[-5.9, -3.3, 51.9, 55.0] value 55.0, -5.9

[[-25.6, -19.6, -14.5, 6.8, 13.4],
 [17.7, 37.9, 16.8, -5.7, -22.2],
 [-1.4, -52.3, -17.0, -7.1, 0.8]] value 13.4, -1.4

[[44.9, -5.7, 48.9, 7.1, -6.5, 51.5],
 [-11.0, 3.9, -11.1, -3.2, 4.7, -12.4]] value 51.5, -11.0

[-55.7, -2.8, -9.5, 14.9] value 14.9, -55.7

[20.8, 0.2, 14.5, 16.8, -40.3] value -40.3, 20.8

[13.4, 3.3, 54.2, 8.0, -9.9, -42.4, 6.9] value 6.9, 13.4

[[20.2, -8.0, 41.3, 43.5],
 [-24.0, 4.5, -29.0, -34.6],
 [3.8, -10.8, 7.0, 8.1]] value 43.5, 3.8

[[-28.1, -33.4, -6.6, 5.9, -37.6],
 [6.8, -16.1, 42.9, 11.6, 34.1],
 [24.3, -44.6, -14.0, 13.1, -40.9]] value -37.6, 24.3

[-20.5, 14.7, 0.8, -32.7, -47.5, -54.6, -12.4] value -12.4, -20.5

[-22.2, -43.5, 3.0, 3.9, 19.0] value 19.0, -22.2
---
191,30,190,47,57,51,199 -> 199, 191

-151,447,597,-441
-797,923,429,-539
-> -441, -797

263,392,-177,-916
-684,186,347,134
466,234,-955,594
-> -916, 466

1517,1669,7963,7844 -> 7844, 1517

2067,8776,7650,9897 -> 9897, 2067

96,78,85,24,1 -> 1, 96
---
Q:
[[32 39 46 20 69]
 [83 37 56 37 34]]
A: 46

Q:
[[ 67 197 157 201 129 126]
 [186 187  85  57  68  75]]
A: 157

Q:
[[ 284  651 -973  445   22]
 [ 123  442  415  481 -892]]
A: -973

Q:
[[487 525 530 510]
 [ 87 824 495 817]]
A: 530

Q:
[[655 537 949 526 804 496 209]
 [241 445 485 671 705 632 990]]
A: 949

Q:
[[8 4 6 4]
 [1 8 5 9]]
A: 6

Q:
[[88 14  4  9 81 87]
 [54 42 53 45 53 58]]
A: 4
---
[[464, 192, -339, 623, 173, -680],
 [-624, 139, 163, -612, 1, 650],
 [733, 43, -157, 621, -91, -908]] 163

[[5494, 7430, 5018, 9646, 1847],
 [2886, 1031, 2251, 9723, 1697]] 2251

[[5185, 5567, 4674, 3692, 5413],
 [7628, 4687, 8247, 5383, 3204]] 8247

[[2040, 3513, 2784, 2226, 1104],
 [1997, 3964, 1194, 2285, 1935],
 [1779, 3532, 7995, 1632, 1580]] 1194

[[798, 725, 983, 67, 646, 666, 67],
 [807, 488, 735, 206, 913, 413, 206],
 [930, 471, 819, 328, 951, 470, 328]] 735

[[4, 2, 2, 3, 7],
 [3, 3, 1, 3, 7]] 1

[[2071, 2260, 3461, 5176, 5754, 9458],
 [1431, 2116, 5684, 4166, 7449, 6130]] 5684

[[118, 135, 154, 141, 127, 114],
 [92, 166, 158, 158, 96, 94],
 [42, 205, 180, 205, 47, 46]] 158

[[111, 478, 44, 374, 116, -269, 262],
 [-670, -406, 462, 416, 113, 339, 84],
 [124, 696, 200, 738, 221, -175, 511]] 462

[[4, 5, 6, 6, 3, 4],
 [5, 5, 5, 6, 6, 3],
 [6, 6, 8, 2, 3, 0]] 5
---
[[-1, 15, 6, 28], [-7, -9, -1, -26], [9, 0, -2, -14]]	0
[[7194, 3487, 2864, 2703, 7704, 4891, 8676], [6723, 2306, 2265, 2139, 6660, 6412, 6632], [1610, 4954, 4997, 4243, 2795, 5136, 1308]]	4954
[[442, 222, 754, 827, 791, 333, 498], [538, 461, 91, 374, 511, 451, 459], [667, 411, 725, 335, 551, 315, 570]]	411
[[2, 6, 7, 2, 6], [7, 8, 4, 3, 1], [6, 3, 3, 3, 4]]	3
[[20, 55, 55, 63, 91, 70], [93, 69, 28, 37, 59, 79], [82, 59, 41, 50, 28, 80]]	59
[[106, 107, 129, 104, 123, 149], [153, 119, 35, 225, 214, 78], [83, 140, 184, 68, 54, 142]]	140
---
[[600 776 794 409 595]
 [433 676 847 377 126]
 [418 209 262 285 189]] result: 595

[-13  10  23  39  40 -41] result: 40

[[-11 -27 -30  14  17  28]
 [-12 -30 -32  19  23  28]] result: 17

[7 3 3 0 4] result: 4

[ 44  38  43 -41 -39] result: -39

[[160 202 188 138 196]
 [ 72  41  37 144 139]] result: 196

[[ 489  890 -989  864 -151]
 [ 830  545 -185  562  488]] result: -151

[179  23 115 193  52] result: 52
---
array([111,  34, 196,  12]) Out: 12, 111

array([3765, 4060, 8336, 5068, 2249]) Out: 2249, 3765

array([-21,  -6,  37, -41,  -4, -27,  -5]) Out: -5, -21

array([[1, 3, 5, 6, 4, 2],
       [4, 2, 1, 2, 0, 8],
       [7, 5, 2, 3, 1, 7]]) Out: 2, 7

array([16, 17, 21, 62, 88]) Out: 88, 16

array([3230, 1094, 3026, 8554, 3167, 2080]) Out: 2080, 3230

array([[-908,  943, -905, -903, -905,  912],
       [ 811, -755,  752,  763,  767, -754],
       [-580,  619, -589, -585, -586,  593]]) Out: 912, -580

array([ 764, -896,  621,  464]) Out: 464, 764

array([77, 73, 16, 76]) Out: 76, 77

array([[  13,   13,   14,   35],
       [ 163,  160,  156, -113],
       [-664, -647, -630,  703]]) Out: 35, -664
